500 stands for zero in the data rows.
A hidden rule labels the rows of this table. It goes by one to three of the table's principal directions, not those with the most spread.
[493, 490, 485, 601, 540, 600, 386, 376, 530, 421, 576, 532, 521, 503, 548, 470, 546, 372, 466, 488, 521, 547, 506, 527, 494, 535, 503, 553, 491, 459, 594, 513] z170
[523, 543, 509, 575, 567, 544, 520, 549, 567, 544, 556, 411, 549, 520, 555, 593, 393, 510, 524, 498, 550, 501, 480, 494, 450, 449, 561, 479, 391, 597, 476, 508] z277
[509, 524, 494, 481, 608, 372, 619, 586, 724, 627, 537, 342, 502, 568, 573, 593, 254, 627, 579, 481, 439, 457, 677, 431, 304, 357, 579, 262, 359, 780, 304, 495] z73
[642, 436, 543, 298, 405, 435, 542, 540, 500, 499, 323, 389, 378, 468, 378, 523, 495, 815, 565, 521, 441, 227, 608, 399, 391, 606, 364, 521, 503, 560, 200, 498] z722
[508, 542, 375, 546, 642, 536, 628, 506, 621, 610, 611, 334, 414, 617, 519, 503, 480, 654, 499, 482, 614, 614, 540, 494, 325, 372, 726, 495, 358, 485, 504, 499] z652
[503, 389, 630, 307, 281, 257, 538, 405, 199, 246, 89, 877, 458, 344, 315, 294, 656, 369, 550, 563, 154, 378, 622, 380, 719, 676, 200, 437, 913, 473, 356, 551] z170
[622, 483, 494, 476, 559, 503, 635, 451, 572, 462, 398, 337, 465, 518, 434, 539, 459, 711, 571, 586, 420, 326, 571, 325, 401, 538, 522, 457, 415, 692, 246, 632] z73
[485, 468, 477, 545, 548, 660, 424, 354, 514, 364, 599, 505, 497, 436, 520, 616, 443, 532, 509, 549, 566, 360, 564, 373, 417, 552, 358, 532, 434, 626, 274, 507] z170
[521, 547, 537, 580, 481, 540, 495, 563, 459, 487, 490, 475, 620, 474, 549, 577, 449, 385, 527, 506, 554, 576, 361, 543, 556, 476, 572, 565, 421, 454, 625, 514] z513
[700, 565, 562, 629, 617, 556, 513, 641, 815, 627, 535, 113, 600, 603, 622, 738, 244, 582, 569, 458, 557, 480, 421, 535, 378, 427, 744, 452, 144, 690, 547, 619] z722
[440, 533, 429, 487, 597, 475, 684, 572, 573, 544, 578, 421, 445, 547, 531, 697, 294, 621, 550, 491, 620, 578, 552, 402, 387, 304, 623, 389, 329, 635, 320, 493] z277
[470, 512, 504, 549, 528, 539, 438, 508, 481, 510, 534, 577, 485, 485, 500, 495, 533, 435, 449, 469, 511, 550, 453, 553, 585, 534, 456, 487, 595, 457, 586, 499] z61
[618, 458, 566, 457, 433, 671, 168, 492, 569, 559, 583, 400, 472, 419, 503, 485, 568, 664, 456, 456, 553, 171, 534, 590, 382, 749, 206, 651, 535, 471, 410, 364] z170
[485, 458, 646, 466, 294, 513, 322, 467, 219, 316, 325, 776, 640, 283, 436, 440, 624, 276, 496, 567, 365, 356, 371, 506, 767, 736, 159, 599, 771, 411, 534, 494] z61
[565, 482, 401, 575, 611, 821, 250, 437, 756, 565, 808, 232, 406, 525, 582, 714, 464, 678, 404, 420, 800, 463, 419, 586, 336, 564, 511, 643, 264, 400, 546, 467] z652
[577, 474, 475, 418, 480, 542, 485, 527, 609, 556, 526, 296, 473, 504, 491, 590, 460, 701, 518, 508, 568, 391, 480, 482, 390, 528, 510, 541, 356, 495, 419, 502] z722
[575, 499, 585, 380, 482, 341, 558, 619, 551, 629, 392, 440, 452, 522, 457, 432, 420, 721, 570, 497, 346, 230, 712, 444, 367, 526, 374, 365, 558, 748, 212, 434] z170
[584, 434, 524, 477, 494, 603, 384, 384, 526, 382, 455, 489, 437, 423, 446, 551, 525, 587, 493, 522, 469, 314, 542, 421, 486, 665, 315, 533, 550, 545, 339, 556] z73
[534, 492, 437, 476, 447, 666, 332, 521, 525, 613, 668, 367, 402, 587, 509, 461, 676, 600, 388, 408, 750, 551, 373, 702, 464, 532, 597, 773, 389, 176, 754, 390] z277
[370, 518, 422, 499, 479, 483, 533, 529, 416, 531, 569, 611, 483, 517, 505, 470, 582, 376, 430, 462, 598, 773, 366, 605, 628, 407, 614, 531, 555, 259, 759, 466] z277
[468, 413, 418, 489, 480, 764, 167, 291, 500, 436, 709, 560, 360, 448, 476, 426, 736, 550, 345, 458, 651, 400, 497, 586, 478, 708, 272, 705, 606, 263, 559, 406] z652
[518, 625, 495, 644, 651, 593, 517, 689, 625, 712, 680, 321, 572, 546, 612, 650, 307, 588, 518, 458, 654, 502, 455, 561, 368, 396, 600, 462, 331, 648, 477, 423] z170
[354, 515, 432, 519, 587, 507, 495, 493, 538, 547, 655, 588, 479, 472, 545, 549, 421, 484, 466, 486, 539, 556, 562, 482, 469, 435, 424, 361, 559, 575, 425, 434] z73
[632, 415, 607, 323, 319, 500, 251, 512, 453, 552, 383, 496, 439, 420, 384, 318, 714, 675, 452, 491, 372, 138, 530, 579, 533, 812, 170, 618, 714, 412, 446, 426] z73
[481, 586, 524, 629, 569, 533, 631, 566, 477, 483, 539, 455, 646, 509, 582, 646, 319, 419, 582, 550, 566, 539, 455, 424, 473, 362, 617, 479, 322, 681, 424, 522] z277
[561, 567, 495, 604, 532, 750, 363, 567, 480, 584, 655, 364, 550, 469, 533, 583, 528, 596, 465, 498, 712, 396, 345, 578, 448, 585, 462, 710, 400, 431, 536, 423] z494
[416, 418, 467, 361, 371, 421, 386, 453, 446, 519, 494, 649, 386, 523, 435, 320, 736, 427, 374, 431, 464, 625, 454, 650, 673, 560, 459, 538, 694, 200, 773, 466] z277
[380, 538, 297, 468, 646, 407, 707, 584, 727, 740, 699, 309, 398, 681, 554, 538, 431, 629, 452, 440, 630, 828, 481, 564, 394, 224, 865, 342, 322, 417, 672, 510] z277
[418, 445, 460, 433, 507, 322, 697, 380, 456, 357, 351, 644, 469, 494, 433, 443, 505, 415, 536, 572, 308, 611, 587, 344, 588, 435, 539, 318, 609, 570, 422, 641] z73
[570, 494, 505, 542, 497, 639, 407, 458, 568, 498, 593, 355, 514, 557, 533, 540, 533, 541, 474, 496, 608, 432, 442, 534, 464, 530, 560, 643, 329, 478, 551, 519] z652
[443, 384, 524, 288, 364, 234, 568, 406, 316, 361, 204, 842, 319, 450, 316, 259, 700, 441, 472, 491, 220, 538, 649, 455, 686, 591, 328, 374, 917, 376, 473, 538] z652
[489, 517, 609, 441, 422, 323, 450, 626, 457, 619, 411, 603, 566, 469, 507, 339, 498, 451, 526, 474, 320, 389, 602, 579, 511, 544, 353, 394, 681, 582, 493, 385] z170
[479, 486, 532, 484, 444, 442, 473, 475, 418, 465, 435, 624, 508, 485, 479, 384, 581, 404, 490, 495, 420, 510, 527, 528, 566, 535, 448, 505, 622, 452, 559, 478] z277
[374, 535, 462, 579, 510, 397, 602, 500, 375, 430, 435, 714, 577, 461, 519, 451, 527, 194, 490, 500, 448, 854, 380, 547, 682, 400, 624, 426, 641, 333, 773, 546] z652
[381, 519, 480, 455, 505, 304, 641, 586, 439, 553, 433, 675, 445, 536, 474, 438, 495, 395, 479, 448, 423, 732, 512, 546, 628, 373, 581, 337, 659, 445, 619, 494] z494
[718, 458, 401, 506, 598, 943, 147, 438, 811, 627, 832, 51, 275, 552, 534, 696, 521, 988, 406, 389, 902, 201, 522, 591, 113, 681, 421, 813, 187, 386, 354, 369] z652
[506, 547, 429, 642, 613, 687, 379, 480, 630, 564, 723, 362, 530, 521, 614, 578, 446, 498, 475, 455, 691, 569, 466, 579, 336, 469, 581, 587, 341, 444, 590, 425] z277
[470, 540, 486, 558, 482, 583, 448, 565, 477, 524, 585, 470, 602, 457, 563, 603, 462, 409, 490, 492, 635, 615, 326, 580, 543, 470, 554, 585, 414, 375, 663, 464] z61
[471, 430, 500, 318, 375, 408, 450, 481, 412, 527, 433, 601, 399, 473, 402, 327, 664, 605, 461, 497, 414, 380, 584, 521, 519, 601, 329, 521, 686, 399, 446, 418] z494
[459, 470, 560, 292, 344, 129, 740, 575, 261, 502, 155, 743, 444, 508, 332, 202, 659, 480, 545, 539, 192, 523, 599, 462, 668, 489, 477, 372, 823, 461, 489, 518] z61
[563, 549, 484, 635, 622, 522, 631, 493, 625, 450, 500, 349, 575, 549, 582, 656, 313, 452, 585, 517, 538, 616, 491, 423, 399, 367, 728, 451, 269, 628, 482, 606] z73
[481, 547, 530, 586, 567, 556, 537, 495, 487, 445, 551, 491, 625, 426, 569, 623, 307, 498, 596, 574, 509, 348, 590, 356, 365, 466, 399, 445, 404, 780, 210, 461] z494
[577, 582, 567, 564, 619, 412, 680, 630, 602, 610, 470, 359, 545, 586, 552, 562, 267, 629, 619, 513, 439, 353, 677, 395, 308, 373, 588, 352, 352, 884, 220, 492] z73
[426, 500, 420, 509, 545, 536, 457, 458, 487, 566, 610, 560, 417, 533, 487, 376, 626, 518, 420, 469, 544, 569, 528, 566, 481, 505, 496, 520, 603, 386, 583, 432] z61
[416, 493, 540, 457, 498, 52, 847, 497, 422, 422, 178, 764, 490, 602, 450, 271, 486, 230, 578, 502, 130, 802, 679, 431, 650, 293, 723, 179, 710, 596, 598, 639] z170
[443, 536, 482, 584, 506, 536, 515, 530, 467, 478, 551, 537, 562, 512, 556, 578, 475, 327, 476, 477, 598, 720, 345, 571, 613, 409, 638, 538, 435, 381, 718, 526] z722
[681, 546, 603, 575, 558, 421, 621, 576, 670, 544, 401, 255, 585, 627, 565, 553, 321, 549, 620, 506, 415, 403, 592, 449, 361, 409, 710, 443, 244, 775, 413, 595] z652
[579, 407, 417, 372, 464, 606, 301, 422, 646, 560, 593, 354, 287, 543, 454, 463, 656, 730, 402, 405, 624, 443, 533, 609, 377, 619, 460, 638, 477, 250, 567, 436] z652
[549, 488, 596, 513, 414, 453, 463, 477, 344, 393, 323, 657, 533, 451, 445, 384, 607, 359, 509, 511, 374, 472, 483, 517, 637, 601, 417, 557, 667, 446, 565, 529] z652
[504, 464, 516, 394, 405, 381, 533, 514, 382, 481, 338, 625, 419, 490, 397, 364, 647, 487, 475, 482, 403, 559, 486, 542, 621, 551, 477, 513, 689, 333, 596, 511] z722
[463, 530, 562, 482, 413, 463, 525, 587, 288, 470, 397, 663, 568, 401, 456, 488, 526, 416, 518, 529, 471, 492, 410, 505, 641, 537, 387, 535, 647, 452, 503, 460] z73
[463, 514, 528, 504, 455, 492, 439, 542, 440, 545, 513, 564, 553, 478, 501, 436, 566, 421, 463, 494, 479, 514, 424, 576, 604, 540, 453, 518, 585, 437, 625, 472] z73
[594, 411, 570, 362, 375, 535, 424, 394, 366, 344, 332, 567, 432, 380, 362, 452, 612, 658, 526, 578, 394, 159, 587, 362, 508, 729, 194, 592, 642, 550, 198, 514] z170
[458, 428, 475, 305, 415, 351, 472, 515, 472, 606, 425, 600, 340, 516, 374, 282, 709, 618, 408, 465, 360, 466, 553, 572, 601, 600, 381, 426, 774, 358, 562, 475] z494
[444, 460, 556, 419, 397, 324, 555, 480, 353, 402, 312, 729, 506, 446, 432, 384, 566, 349, 511, 519, 314, 549, 532, 475, 670, 524, 415, 414, 718, 469, 531, 536] z513
[596, 477, 547, 470, 475, 511, 497, 452, 452, 436, 391, 490, 471, 477, 435, 441, 550, 599, 541, 540, 425, 309, 585, 422, 446, 604, 399, 553, 544, 576, 330, 518] z652
[543, 493, 527, 476, 436, 445, 502, 511, 470, 490, 409, 485, 546, 491, 487, 429, 553, 458, 523, 513, 440, 514, 463, 532, 523, 529, 531, 539, 515, 425, 592, 513] z722
[546, 455, 444, 469, 493, 651, 360, 460, 584, 495, 586, 398, 409, 476, 484, 608, 546, 604, 431, 458, 642, 502, 398, 554, 495, 589, 469, 606, 448, 329, 568, 513] z170
[377, 502, 479, 388, 429, 218, 672, 623, 465, 606, 405, 613, 493, 573, 483, 391, 525, 373, 482, 456, 392, 787, 458, 594, 664, 335, 678, 341, 600, 367, 754, 511] z494
[530, 587, 580, 507, 432, 343, 676, 730, 468, 608, 394, 396, 689, 538, 561, 559, 356, 418, 604, 519, 483, 605, 371, 550, 544, 340, 721, 478, 334, 539, 628, 508] z73
[365, 516, 311, 469, 629, 514, 670, 517, 586, 603, 679, 439, 344, 599, 494, 604, 464, 640, 438, 465, 686, 741, 472, 488, 454, 305, 702, 422, 403, 417, 521, 506] z722
[390, 465, 421, 457, 477, 731, 303, 413, 419, 498, 739, 568, 411, 432, 474, 525, 630, 615, 381, 502, 703, 366, 460, 520, 500, 614, 261, 655, 557, 389, 413, 367] z494
[462, 511, 592, 435, 399, 218, 727, 574, 316, 414, 215, 693, 603, 456, 453, 415, 448, 331, 613, 560, 266, 579, 541, 417, 629, 416, 525, 358, 637, 581, 466, 549] z277
[280, 431, 518, 288, 290, 192, 613, 519, 189, 399, 270, 953, 463, 402, 372, 322, 654, 255, 461, 507, 293, 724, 464, 523, 853, 476, 372, 366, 908, 277, 654, 488] z494
[371, 449, 447, 292, 476, 130, 754, 537, 533, 618, 379, 607, 362, 631, 412, 288, 558, 553, 481, 486, 265, 638, 669, 476, 576, 345, 619, 210, 667, 542, 513, 544] z61
[531, 542, 398, 576, 637, 601, 589, 528, 692, 572, 657, 250, 466, 605, 577, 691, 358, 619, 512, 468, 704, 634, 458, 493, 343, 339, 764, 513, 196, 515, 518, 537] z170
[469, 497, 392, 455, 544, 597, 397, 537, 638, 704, 735, 351, 370, 597, 521, 473, 578, 696, 394, 418, 684, 515, 493, 637, 386, 480, 551, 568, 423, 359, 597, 385] z73
[436, 558, 492, 573, 549, 676, 401, 575, 534, 598, 743, 420, 583, 472, 594, 662, 382, 556, 479, 503, 694, 391, 438, 519, 434, 476, 418, 549, 356, 612, 409, 390] z170
[568, 571, 478, 590, 634, 614, 513, 598, 693, 651, 666, 234, 521, 574, 589, 664, 325, 674, 525, 478, 651, 426, 504, 499, 312, 421, 611, 494, 246, 669, 400, 477] z494
[381, 568, 589, 542, 455, 290, 705, 629, 335, 465, 383, 710, 644, 515, 546, 513, 367, 212, 571, 510, 409, 700, 471, 489, 679, 297, 621, 370, 528, 606, 578, 511] z73
[380, 501, 408, 566, 554, 794, 316, 392, 389, 440, 741, 617, 463, 362, 493, 586, 578, 542, 405, 531, 710, 411, 427, 474, 503, 625, 234, 631, 595, 424, 385, 396] z494
[621, 463, 526, 582, 465, 715, 222, 384, 618, 446, 599, 336, 576, 483, 569, 517, 577, 453, 458, 489, 582, 401, 402, 594, 454, 658, 473, 707, 357, 386, 662, 516] z170
[561, 507, 569, 605, 469, 651, 268, 462, 518, 474, 582, 470, 602, 464, 578, 500, 528, 388, 477, 479, 554, 407, 446, 594, 491, 610, 418, 647, 450, 466, 606, 448] z277
Here are more rows. What is the label of each one?
[595, 469, 548, 487, 416, 593, 385, 423, 442, 424, 456, 454, 546, 446, 475, 441, 598, 538, 521, 551, 489, 307, 492, 482, 458, 650, 386, 667, 483, 470, 445, 486] z652
[544, 457, 434, 421, 422, 605, 296, 514, 572, 617, 602, 371, 424, 506, 483, 444, 683, 606, 392, 427, 637, 532, 353, 696, 497, 619, 501, 680, 497, 152, 768, 429] z277
[543, 536, 527, 621, 574, 574, 504, 500, 592, 473, 553, 401, 579, 533, 581, 629, 368, 439, 535, 500, 551, 521, 476, 477, 461, 441, 602, 495, 325, 623, 498, 555] z652
[524, 455, 557, 450, 475, 395, 422, 516, 643, 537, 466, 485, 490, 525, 530, 494, 446, 458, 487, 445, 380, 479, 564, 552, 528, 519, 468, 367, 525, 563, 550, 529] z61
[564, 472, 473, 462, 414, 672, 233, 526, 536, 607, 629, 388, 424, 515, 494, 457, 695, 583, 373, 406, 688, 494, 337, 729, 518, 639, 478, 755, 486, 152, 783, 402] z61
[466, 499, 443, 487, 559, 470, 641, 484, 587, 496, 547, 410, 476, 568, 525, 604, 390, 558, 532, 518, 547, 561, 540, 414, 431, 359, 643, 426, 333, 600, 410, 552] z170
[540, 451, 584, 486, 333, 684, 244, 412, 284, 334, 458, 641, 549, 338, 445, 481, 675, 418, 457, 532, 550, 319, 369, 537, 641, 749, 213, 763, 629, 324, 523, 449] z722
[383, 565, 427, 694, 589, 700, 374, 493, 533, 518, 779, 521, 576, 512, 647, 634, 454, 282, 417, 431, 759, 769, 328, 644, 535, 393, 624, 594, 373, 344, 784, 435] z61
[323, 516, 445, 472, 528, 424, 640, 469, 333, 456, 523, 731, 457, 473, 466, 437, 500, 470, 509, 540, 480, 542, 624, 398, 504, 403, 421, 407, 645, 579, 325, 422] z494
[451, 533, 443, 509, 557, 409, 672, 529, 506, 572, 504, 490, 467, 609, 489, 423, 529, 503, 493, 503, 484, 651, 507, 501, 515, 369, 697, 436, 482, 497, 580, 539] z722
[350, 534, 396, 513, 580, 490, 617, 528, 568, 571, 690, 468, 489, 576, 582, 609, 373, 499, 494, 477, 650, 677, 516, 489, 425, 274, 665, 426, 333, 535, 498, 448] z61
[463, 390, 552, 381, 303, 503, 273, 363, 261, 311, 359, 821, 438, 331, 383, 329, 758, 359, 426, 495, 394, 431, 485, 550, 697, 751, 160, 620, 865, 233, 572, 444] z722
[435, 526, 316, 647, 681, 904, 268, 395, 703, 616, 993, 279, 430, 558, 623, 640, 521, 655, 361, 450, 895, 505, 429, 588, 291, 495, 535, 682, 254, 406, 549, 385] z277
[528, 492, 651, 396, 316, 251, 536, 593, 280, 482, 189, 709, 593, 424, 409, 263, 618, 360, 551, 536, 209, 432, 505, 537, 686, 605, 367, 456, 792, 469, 568, 492] z73
[541, 538, 450, 672, 612, 952, 316, 408, 549, 415, 812, 311, 550, 417, 598, 823, 364, 641, 502, 543, 866, 284, 422, 407, 297, 563, 380, 743, 190, 610, 241, 431] z652
[430, 549, 499, 587, 592, 330, 778, 522, 448, 405, 341, 630, 600, 472, 503, 566, 348, 301, 586, 570, 337, 731, 474, 363, 629, 350, 640, 258, 562, 653, 493, 666] z170
[426, 570, 462, 630, 573, 676, 481, 530, 476, 516, 692, 473, 592, 474, 581, 659, 413, 454, 484, 519, 697, 549, 373, 502, 501, 436, 527, 569, 367, 528, 510, 463] z494
[483, 535, 405, 578, 621, 769, 293, 493, 723, 684, 903, 227, 521, 530, 639, 610, 416, 712, 451, 478, 763, 326, 538, 556, 198, 503, 450, 594, 242, 584, 391, 326] z170
[537, 544, 508, 565, 596, 439, 594, 545, 611, 561, 494, 412, 525, 564, 548, 517, 380, 516, 552, 492, 450, 519, 586, 470, 398, 410, 614, 386, 420, 663, 444, 527] z277
[623, 620, 546, 722, 632, 736, 398, 628, 698, 638, 722, 172, 676, 542, 682, 738, 266, 550, 549, 479, 722, 400, 400, 559, 309, 450, 623, 601, 127, 681, 496, 456] z73
[445, 515, 396, 465, 465, 611, 413, 582, 573, 668, 733, 339, 474, 573, 562, 560, 556, 567, 407, 427, 778, 662, 315, 688, 477, 418, 663, 665, 313, 210, 776, 395] z494
[622, 469, 542, 429, 408, 558, 420, 488, 507, 506, 475, 358, 498, 511, 477, 462, 563, 654, 527, 519, 530, 280, 529, 500, 393, 595, 449, 667, 393, 487, 411, 457] z722
[459, 446, 533, 332, 330, 337, 549, 494, 305, 485, 345, 665, 447, 516, 385, 256, 718, 492, 477, 523, 369, 464, 534, 524, 632, 546, 438, 552, 692, 373, 547, 465] z277
[464, 459, 500, 440, 502, 431, 548, 420, 389, 411, 385, 691, 399, 442, 395, 403, 573, 528, 496, 532, 360, 423, 625, 394, 550, 577, 327, 410, 742, 561, 323, 521] z722
[338, 507, 461, 480, 500, 354, 687, 490, 372, 431, 425, 704, 548, 453, 466, 485, 488, 339, 510, 568, 390, 690, 451, 416, 683, 403, 527, 334, 641, 514, 530, 579] z722
[331, 425, 419, 392, 468, 362, 523, 406, 463, 465, 504, 726, 360, 533, 447, 367, 636, 390, 403, 454, 424, 710, 553, 539, 649, 454, 496, 382, 707, 339, 646, 509] z722
[534, 433, 573, 410, 308, 365, 397, 479, 391, 439, 302, 647, 500, 493, 439, 289, 725, 298, 448, 452, 355, 621, 410, 659, 717, 605, 504, 584, 692, 194, 851, 528] z652
[387, 468, 500, 403, 421, 342, 510, 523, 386, 523, 417, 726, 450, 480, 428, 342, 638, 390, 431, 477, 369, 616, 478, 570, 708, 524, 427, 404, 774, 366, 652, 493] z494
[444, 537, 448, 545, 563, 568, 516, 527, 551, 573, 648, 432, 525, 527, 550, 568, 445, 540, 483, 506, 604, 519, 467, 501, 453, 432, 548, 494, 397, 547, 484, 471] z494
[325, 533, 485, 490, 482, 304, 798, 486, 266, 404, 399, 752, 556, 526, 473, 396, 492, 322, 566, 582, 399, 664, 575, 372, 598, 298, 602, 396, 579, 595, 431, 509] z722
[690, 508, 454, 589, 580, 680, 390, 492, 793, 582, 632, 100, 494, 611, 596, 630, 443, 634, 497, 439, 688, 523, 417, 597, 293, 492, 749, 656, 140, 410, 656, 545] z73
[558, 483, 569, 408, 394, 459, 539, 525, 366, 463, 361, 519, 517, 458, 419, 437, 558, 594, 550, 565, 428, 303, 526, 431, 515, 580, 389, 570, 548, 549, 343, 488] z277
[352, 542, 592, 484, 483, 232, 703, 604, 391, 503, 382, 723, 638, 469, 520, 474, 338, 317, 581, 556, 269, 521, 600, 399, 632, 361, 447, 212, 634, 797, 367, 514] z170
[657, 568, 479, 583, 659, 592, 538, 603, 795, 682, 627, 92, 523, 599, 594, 666, 286, 768, 570, 487, 610, 369, 548, 477, 203, 430, 668, 474, 165, 722, 352, 511] z277
[545, 447, 545, 473, 413, 523, 501, 377, 363, 300, 353, 591, 508, 442, 431, 470, 586, 445, 529, 566, 436, 418, 500, 403, 572, 593, 419, 601, 547, 478, 423, 571] z73
